0: [-0.7 -0.2 -0.5 -1.7  0.4 -0.5 -0.4 -0.5  0.3  1.7 -0.3  1.   1.  -1.1]
1: [-0.1 -0.4  0.4  1.1  0.9 -0.8  1.  -1.7  0.3  2.8 -1.4  0.6 -1.8  1.9]
2: [ 0.4  0.4  1.   1.6  1.4 -0.2  1.  -0.2  0.6  1.8 -1.4  0.2 -2.   1.4]
3: [-0.2 -0.8  0.5 -0.1 -1.9 -1.3  0.8  0.5  0.3  3.6  1.  -0.5 -0.2  0.3]
4: [ 0.6 -0.9  0.4 -0.4  1.3 -1.   2.2 -2.1  0.4  0.   0.  -0.7  0.7  1.9]
5: [ 0.3 -1.3  0.5 -1.3  0.5  0.7  2.4  0.9  1.1 -1.   0.7  1.   0.9  1. ]
6: [ 0.4 -0.9 -2.3 -0.2  1.2 -0.1  0.3  0.4 -0.2 -0.3 -1.2  0.8 -1.1 -2.5]
7: [ 0.1  0.3 -1.2  0.8 -1.2  0.4 -0.3  0.5  0.1  0.1  0.7  0.  -1.3 -1.2]
8: [ 0.5 -0.2 -0.9  0.7 -1.   1.1  0.3  1.8  0.4 -2.1  0.5 -0.2  0.3 -0.3]
9: [ 0.2 -0.2 -1.   0.4  1.4 -0.2 -0.1 -0.3 -0.6 -0.1 -1.   0.9 -0.4 -2. ]
10: [ 1.1 -0.1 -0.5  0.4 -1.  -0.1  1.5  2.3  0.3 -0.8 -0.3  0.3  1.7 -1.4]
11: [ 0.6 -0.3  0.1  0.7 -0.4  0.1  1.2 -0.4  0.2 -1.4  1.1 -0.7  0.1  2.5]
12: [ 0.4  0.8 -0.2  1.   0.2  0.2 -0.4 -0.5 -0.7 -0.3 -0.2 -0.4 -0.6 -1.5]
13: [-0.2 -0.7 -0.4  0.6 -0.1 -0.8  1.7 -1.1  0.2  1.7 -0.1  0.   0.1 -0.4]
14: [-0.5 -0.1 -0.3  0.   0.1  0.3 -0.9  0.1  0.2  0.5  0.4  0.6  0.1 -2. ]
15: [-1.3  0.8  2.  -2.4 -2.4  1.1 -3.6  0.8 -1.   1.   2.4 -1.7  0.5 -3.5]
16: [ 0.2  0.8  0.   1.9  0.5  0.7 -0.6  1.   0.1  0.7 -0.6  1.2 -1.2  2.7]

[-1.4  0.6 -0.1 -1.5  1.5  0.3 -1.4 -0.7  0.   0.4 -1.4  1.1  0.6  0.1] 0 14
[-1.3 -0.5 -0.2 -1.7 -0.1 -0.7 -0.4 -0.4 -0.3  1.6 -0.2  0.7  0.8 -1.2] 0 14
[ 0.9 -0.7 -1.1  0.5  0.1 -1.5  1.7 -1.1 -0.1  0.3 -0.3  0.4  0.   0.5] 13 4
[-0.1 -0.5  0.1 -0.5  0.5  1.4  1.6 -0.7  1.  -1.8  1.1  0.9 -0.6 -0.3] 5 8
[ 1.1 -0.2 -0.4  0.2 -0.8 -0.1  1.1  2.1  0.4 -0.6 -0.4  0.1  1.1 -1.2] 10 8
[ 1.2 -1.3 -0.3  0.4  0.8 -0.7  1.2 -0.1  0.   0.2 -0.5 -0.3 -1.4  0. ] 13 9
[-0.1  0.7  3.   0.9 -0.8 -0.5 -0.7 -1.8 -0.3  1.   1.5 -2.6 -0.4  1.3] 11 12
[ 0.8 -0.4 -1.1  0.3 -0.8  0.8  0.8  1.7  0.1 -2.5  0.2 -0.2  0.5 -0.4] 8 10
[ 0.5 -0.3 -1.1  1.4 -1.   0.6 -0.5  0.3  0.5 -0.4  0.5  0.2 -1.1 -1.5] 7 12
[ 0.6  0.6  0.1  0.7 -0.5  0.5 -0.6 -0.1 -0.1 -1.6  0.5 -1.3 -0.1  2.3] 11 8
[-0.2  0.1 -0.3  0.   0.7  0.9  0.6 -0.9  0.5 -2.5  1.2  1.1  1.   2.5] 11 5
[ 0.5  1.5  0.3  2.2  0.8 -0.4 -0.8 -0.8 -1.   0.2 -0.8 -0.2 -0.7  2.9] 16 2
[ 1.3  0.2 -1.3  1.3 -0.1  1.9 -0.3  2.3 -0.5 -2.6 -0.4  0.6 -0.7 -1.8] 8 7
[ 0.6  0.8  0.2  1.7  0.   0.5  0.  -0.3 -0.2 -2.3  0.6 -0.7 -0.2  3.1] 11 16
[ 0.7 -1.2 -0.2 -0.2  1.8 -0.8  2.1 -2.8  0.  -1.  -0.1 -0.7 -0.1  1.8] 4 11
[-0.3 -0.4 -2.2  0.4  0.3  1.1  0.9  0.5  0.2 -0.5  0.5  1.7 -1.2  0.5] 7 8
[-0.1 -0.2  0.   1.1 -0.3 -0.3  1.2 -0.1  0.8  0.6  1.1  0.3 -0.1  1.9] 11 13
[-0.5 -0.7  0.2 -1.4 -1.4 -0.5 -0.1  0.1  0.3  0.3  0.5 -1.2  0.  -2.8] 14 7
[ 1.2  0.4 -1.2  1.4 -0.3  1.8 -0.5  1.8  0.1 -3.   0.5  0.8 -0.5 -2.2] 8 7
[-0.1  0.6 -0.3  1.7  0.2 -0.2  0.2 -2.  -0.2  0.6  0.   0.1 -1.8 -1.4] 12 7
[-1.1 -0.3  0.5 -1.3 -0.8 -1.  -0.7 -0.2 -0.1  1.3  0.8  0.1  1.3  0.9] 0 3
[-0.9 -1.1  0.2 -2.7  1.4 -0.3  0.3 -1.1 -0.2 -0.4 -0.7  0.3  0.8  0.1] 0 4
[-0.4  0.9  2.1  1.   0.1 -0.2 -0.7 -2.3  0.1  0.7  0.7 -1.9 -0.4  0.3] 12 13
[ 0.4 -0.6 -0.4 -0.5  0.9  1.8  1.5 -0.6  1.1 -1.7  0.8  0.7 -0.5 -0.1] 5 8
[ 0.9 -1.7  0.3 -0.2  1.6 -1.1  2.8 -1.7  0.3 -0.8  0.1 -0.5  0.5  2. ] 4 11
[-0.4 -0.4  0.7  1.   0.5 -0.8  0.9 -2.   0.7  3.3 -0.9  0.2 -2.3  2.2] 1 2
[-1.4  0.6  2.5 -2.  -3.4  1.5 -4.2  1.4 -0.8  1.1  2.8 -1.6  0.5 -2.9] 15 14
[ 0.1  0.2  0.1  0.3  1.  -0.1  0.9 -1.3  0.6 -2.4  0.9  0.9  1.1  2.8] 11 4
[-0.4  1.   1.2  0.8 -0.7 -0.7 -1.5 -0.6  0.2  1.9 -0.5 -1.7 -0.7 -0.1] 12 14
[ 0.   1.   1.2  1.6 -0.1  0.6  0.2  0.9  0.3  2.3  0.6  1.1 -1.   2.6] 16 2
[-0.4  1.2  1.5 -0.7 -2.3  1.2 -3.6  1.8 -0.7 -1.2  1.4 -1.8  0.1 -1.8] 15 14
[-0.1  0.7 -0.3 -0.4  1.5  0.3 -0.3  0.2 -0.3 -0.4 -2.1  1.1 -0.1  0.6] 9 12
[ 0.2 -0.2  0.8 -0.2 -2.3 -2.  -0.4  1.7  0.1  3.3  0.6 -1.3  0.7  0. ] 3 13
